In the data rows, the value 50 means zero.
Some points:
[57,50,61,57,66,58,46,46,36,44,39,45,46,60,39,45,62,58,62,50,47,56,65,67,57,46,36,23,41,31,40,47,52,62,61]
[51,54,40,35,51,37,48,37,50,35,42,38,52,52,49,45,36,35,55,50,42,41,51,47,55,48,44,52,44,48,50,33,45,44,46]
[49,44,40,43,38,37,48,54,54,53,52,54,60,46,47,57,54,44,30,32,47,37,36,44,49,45,42,53,52,60,52,57,58,78,95]
[26,22,26,76,58,52,66,70,71,17,22,80,81,37,39,33,53,51,58,48,48,35,61,52,30,54,70,57,40,37,61,51,55,44,48]
[44,38,48,41,61,60,60,54,43,59,61,42,52,57,46,47,33,62,60,52,25,27,57,56,35,66,84,67,18,24,56,94,55,44,52]
[47,64,55,61,45,57,62,66,63,64,43,34,45,45,45,51,57,47,57,56,51,62,72,51,58,57,56,33,36,47,39,39,48,57,56]
[39,35,35,34,45,52,44,54,43,40,55,46,53,52,67,40,53,42,56,54,58,65,51,58,69,27,68,42,34,71,39,50,34,49,48]
[48,57,38,47,74,54,53,59,54,45,27,33,38,67,50,57,50,19,44,48,59,51,30,37,50,61,61,41,61,60,67,65,74,40,39]
[48,41,42,48,47,45,49,53,47,59,58,54,49,50,58,48,37,49,33,33,39,30,40,46,64,66,44,40,62,54,48,44,75,98,63]
[48,49,69,48,71,50,56,42,63,56,53,72,65,54,51,57,51,45,49,38,44,51,42,42,52,50,45,45,50,54,44,52,57,53,47]
[37,54,34,59,61,67,38,42,42,42,43,39,46,58,62,66,57,49,43,46,31,39,50,48,58,51,68,80,81,56,59,40,35,58,56]
[53,63,38,72,79,39,07,61,71,66,72,70,18,28,33,33,33,45,48,43,53,41,67,64,39,27,53,55,45,65,51,47,51,44,50]
[47,52,57,63,59,44,48,29,36,40,46,46,49,51,63,60,48,64,49,58,59,64,52,42,29,36,45,43,38,43,39,47,48,59,64]
[42,41,44,28,47,43,59,57,37,53,45,52,47,43,22,69,43,66,57,45,63,49,77,38,66,47,52,45,52,56,56,37,32,52,52]
[48,30,40,42,46,57,44,43,57,58,52,44,46,39,37,45,40,52,69,55,57,55,35,52,47,63,40,48,55,50,51,42,41,41,51]
[43,53,53,54,42,53,35,51,18,49,48,55,50,51,64,57,56,53,63,66,67,48,40,40,19,43,40,46,38,46,55,38,60,55,61]
[49,49,51,48,60,63,66,59,60,65,63,53,52,41,49,59,45,53,52,61,52,64,51,48,45,56,59,55,59,48,32,34,49,50,48]
[64,45,57,30,29,48,36,44,72,50,48,48,54,59,45,43,64,61,35,41,43,64,46,39,22,38,62,55,57,45,58,57,64,70,69]
[55,60,42,61,48,56,80,44,58,71,60,64,45,54,57,39,58,32,62,44,46,44,41,41,50,52,46,60,44,48,47,51,35,49,67]
[44,47,55,41,44,42,40,56,34,44,39,45,40,43,53,40,53,39,49,50,46,51,52,51,54,56,47,58,52,48,52,51,49,45,54]
[41,35,41,33,43,56,43,58,49,51,48,47,45,55,43,47,35,59,53,60,55,54,43,58,50,60,43,51,45,58,46,43,38,40,55]
[54,55,56,42,58,56,72,61,60,65,47,53,41,47,64,37,48,45,51,51,62,54,64,52,45,57,51,57,52,32,30,30,49,51,52]
[61,55,62,50,64,56,52,51,59,49,59,57,56,70,56,63,52,53,52,59,55,42,49,40,46,48,43,45,38,49,64,43,37,56,50]
[44,60,52,40,42,54,41,27,47,47,35,48,48,34,42,48,44,50,50,42,63,53,52,59,46,69,49,63,36,68,50,59,45,73,33]
[67,67,63,30,47,39,38,45,35,36,42,72,55,50,55,38,54,44,48,51,58,41,56,57,69,62,64,59,60,56,56,57,41,39,49]
[68,64,43,56,38,49,41,43,36,42,51,45,55,57,42,45,60,61,45,28,42,46,38,56,56,63,65,61,48,57,59,34,39,35,44]
[43,36,59,62,58,54,52,54,46,47,32,40,29,39,63,72,61,38,45,41,48,36,27,48,52,58,69,59,60,59,51,56,50,52,35]
[57,48,63,60,56,55,49,60,60,58,60,60,66,63,55,45,41,51,50,45,46,52,44,41,51,54,51,48,58,52,49,48,51,55,45]
[49,40,58,47,38,35,52,41,42,35,43,52,33,48,43,52,41,51,45,44,45,52,49,52,49,57,51,51,45,52,46,34,56,38,49]
[35,47,49,53,40,50,55,46,46,37,60,58,29,50,35,30,44,50,56,60,42,65,41,38,55,48,54,46,64,40,62,50,36,52,52]
[66,57,58,48,48,45,51,43,45,38,42,46,47,39,51,60,54,56,51,30,21,40,41,54,53,61,65,59,66,57,48,37,33,38,56]
[51,62,66,63,53,55,53,50,59,60,54,59,57,54,54,64,63,58,55,51,60,53,45,47,52,42,48,48,45,44,50,55,41,48,53]
[65,49,51,58,60,42,60,57,48,60,59,64,54,58,63,59,59,55,44,48,45,54,51,45,46,53,47,51,48,55,52,56,57,55,52]
[50,49,54,58,67,55,47,31,37,38,44,46,49,57,56,49,55,68,55,54,54,59,64,56,43,41,34,43,38,43,36,43,53,59,62]
[65,56,62,71,45,56,54,60,65,58,49,55,53,66,63,63,46,53,61,58,59,53,61,50,47,58,52,38,43,61,56,49,44,51,55]
[47,42,45,53,40,49,49,39,47,49,31,45,44,58,37,35,56,54,45,58,48,31,46,54,64,44,37,61,56,63,22,68,54,44,38]
[47,44,50,48,42,34,34,32,43,61,47,57,57,56,51,56,55,31,45,66,58,62,63,61,60,64,47,59,51,41,60,52,50,37,42]
[43,50,45,59,42,40,51,53,42,47,41,47,41,54,39,49,24,55,40,53,55,52,41,49,50,50,53,47,66,50,38,66,43,42,55]
[49,73,50,50,44,69,55,61,62,37,50,47,51,43,48,56,43,55,44,66,55,53,51,72,68,51,39,32,33,36,43,46,49,50,67]
[39,36,34,37,48,43,44,37,50,54,45,53,49,58,55,54,56,48,47,51,48,66,61,65,57,57,41,43,43,54,52,42,45,37,47]
[77,43,42,55,50,52,62,58,50,47,47,47,50,45,53,56,45,61,69,54,71,68,47,81,76,30,45,57,40,27,54,42,63,66,47]
[51,68,60,56,63,59,58,56,58,52,60,61,65,51,54,62,58,55,47,60,51,63,53,58,58,48,42,56,50,43,43,50,54,41,58]
[70,41,47,44,46,89,71,48,44,36,58,51,36,37,36,46,51,29,18,47,61,51,53,29,41,50,44,46,51,61,65,70,64,41,31]
[53,49,41,48,47,49,42,45,48,70,22,50,55,25,55,36,39,65,29,71,35,44,40,30,62,37,48,42,42,45,66,46,42,42,35]
[41,48,66,53,44,43,64,49,54,66,62,48,46,45,36,45,46,34,34,58,33,32,58,99,22,12,44,45,62,68,71,46,48,50,36]
[64,60,30,34,40,36,46,50,44,54,47,60,49,51,48,59,69,63,67,55,43,50,40,39,18,39,47,43,57,52,46,65,72,49,52]
[49,46,60,49,59,67,53,70,55,65,59,49,55,66,41,44,54,48,42,47,56,47,38,42,45,42,54,61,49,41,28,32,40,48,44]
[24,53,56,46,43,60,52,44,52,62,67,52,42,53,56,45,35,62,61,37,27,37,36,41,77,60,60,53,43,46,54,56,99,57,49]
[52,41,56,53,51,53,39,41,45,48,46,33,56,28,39,41,41,35,59,45,48,48,47,44,52,54,50,45,60,50,49,55,50,45,55]
[50,69,47,57,55,50,57,56,52,59,65,50,70,60,56,50,63,54,40,44,53,42,48,46,47,55,48,49,48,49,57,51,55,62,43]
[39,55,54,49,47,64,65,63,42,54,47,40,60,48,52,41,29,44,48,17,43,72,66,49,34,25,19,57,69,70,72,75,52,35,38]
[33,51,52,42,61,30,63,41,55,47,61,27,48,38,51,21,52,70,49,53,81,43,42,53,47,62,58,42,66,55,57,49,47,37,56]
[61,51,60,58,56,53,51,58,58,44,64,55,58,52,63,59,61,50,60,68,44,42,52,41,50,50,35,50,54,54,46,55,49,52,57]
[42,44,34,36,33,49,36,43,61,41,60,48,38,48,76,62,57,46,45,32,58,46,65,58,56,53,41,32,53,25,46,58,33,36,34]
[54,49,50,57,30,34,38,35,31,48,63,55,73,54,45,56,48,29,41,44,56,57,56,51,60,52,65,46,47,47,37,48,50,32,37]
[56,57,60,63,60,60,55,63,55,65,56,58,59,59,52,56,67,57,53,53,53,58,49,58,59,51,47,40,52,44,47,53,43,50,45]
[56,64,52,41,37,39,44,41,52,41,49,46,54,55,55,61,49,51,75,64,59,40,44,29,23,25,49,49,51,46,49,52,61,63,41]
[48,38,53,53,38,29,47,50,54,45,42,25,37,51,49,48,54,48,46,46,53,50,60,39,64,47,47,69,44,46,57,46,55,36,52]
[41,52,48,42,56,27,42,66,50,32,59,35,44,37,34,47,57,39,42,56,36,70,36,46,52,62,44,56,42,48,52,59,42,63,29]
[46,46,38,50,37,46,39,40,43,42,46,43,48,53,48,40,37,46,55,59,48,54,64,49,50,60,54,47,62,51,41,47,46,56,40]
[63,50,56,57,53,56,49,61,56,49,64,50,63,51,64,60,64,63,55,54,45,47,51,47,46,53,45,47,52,64,45,51,62,46,49]
There is one direction along which these points spread out most. Take the direction at right angles to it along which they spread out most. Go by this last direction. Where along it does each point below lie, from 0 to 99? The average is 50, and the first point in the table lies past the average. One standard deviation of the points above along it is 16.
[47,44,50,48,42,34,34,32,43,61,47,57,57,56,51,56,55,31,45,66,58,62,63,61,60,64,47,59,51,41,60,52,50,37,42] 70
[54,49,50,57,30,34,38,35,31,48,63,55,73,54,45,56,48,29,41,44,56,57,56,51,60,52,65,46,47,47,37,48,50,32,37] 64
[46,46,38,50,37,46,39,40,43,42,46,43,48,53,48,40,37,46,55,59,48,54,64,49,50,60,54,47,62,51,41,47,46,56,40] 64
[49,73,50,50,44,69,55,61,62,37,50,47,51,43,48,56,43,55,44,66,55,53,51,72,68,51,39,32,33,36,43,46,49,50,67] 74
[65,56,62,71,45,56,54,60,65,58,49,55,53,66,63,63,46,53,61,58,59,53,61,50,47,58,52,38,43,61,56,49,44,51,55] 54
[48,49,69,48,71,50,56,42,63,56,53,72,65,54,51,57,51,45,49,38,44,51,42,42,52,50,45,45,50,54,44,52,57,53,47] 34
[41,52,48,42,56,27,42,66,50,32,59,35,44,37,34,47,57,39,42,56,36,70,36,46,52,62,44,56,42,48,52,59,42,63,29] 50
[68,64,43,56,38,49,41,43,36,42,51,45,55,57,42,45,60,61,45,28,42,46,38,56,56,63,65,61,48,57,59,34,39,35,44] 50
[48,30,40,42,46,57,44,43,57,58,52,44,46,39,37,45,40,52,69,55,57,55,35,52,47,63,40,48,55,50,51,42,41,41,51] 62
[47,52,57,63,59,44,48,29,36,40,46,46,49,51,63,60,48,64,49,58,59,64,52,42,29,36,45,43,38,43,39,47,48,59,64] 65
[54,55,56,42,58,56,72,61,60,65,47,53,41,47,64,37,48,45,51,51,62,54,64,52,45,57,51,57,52,32,30,30,49,51,52] 61
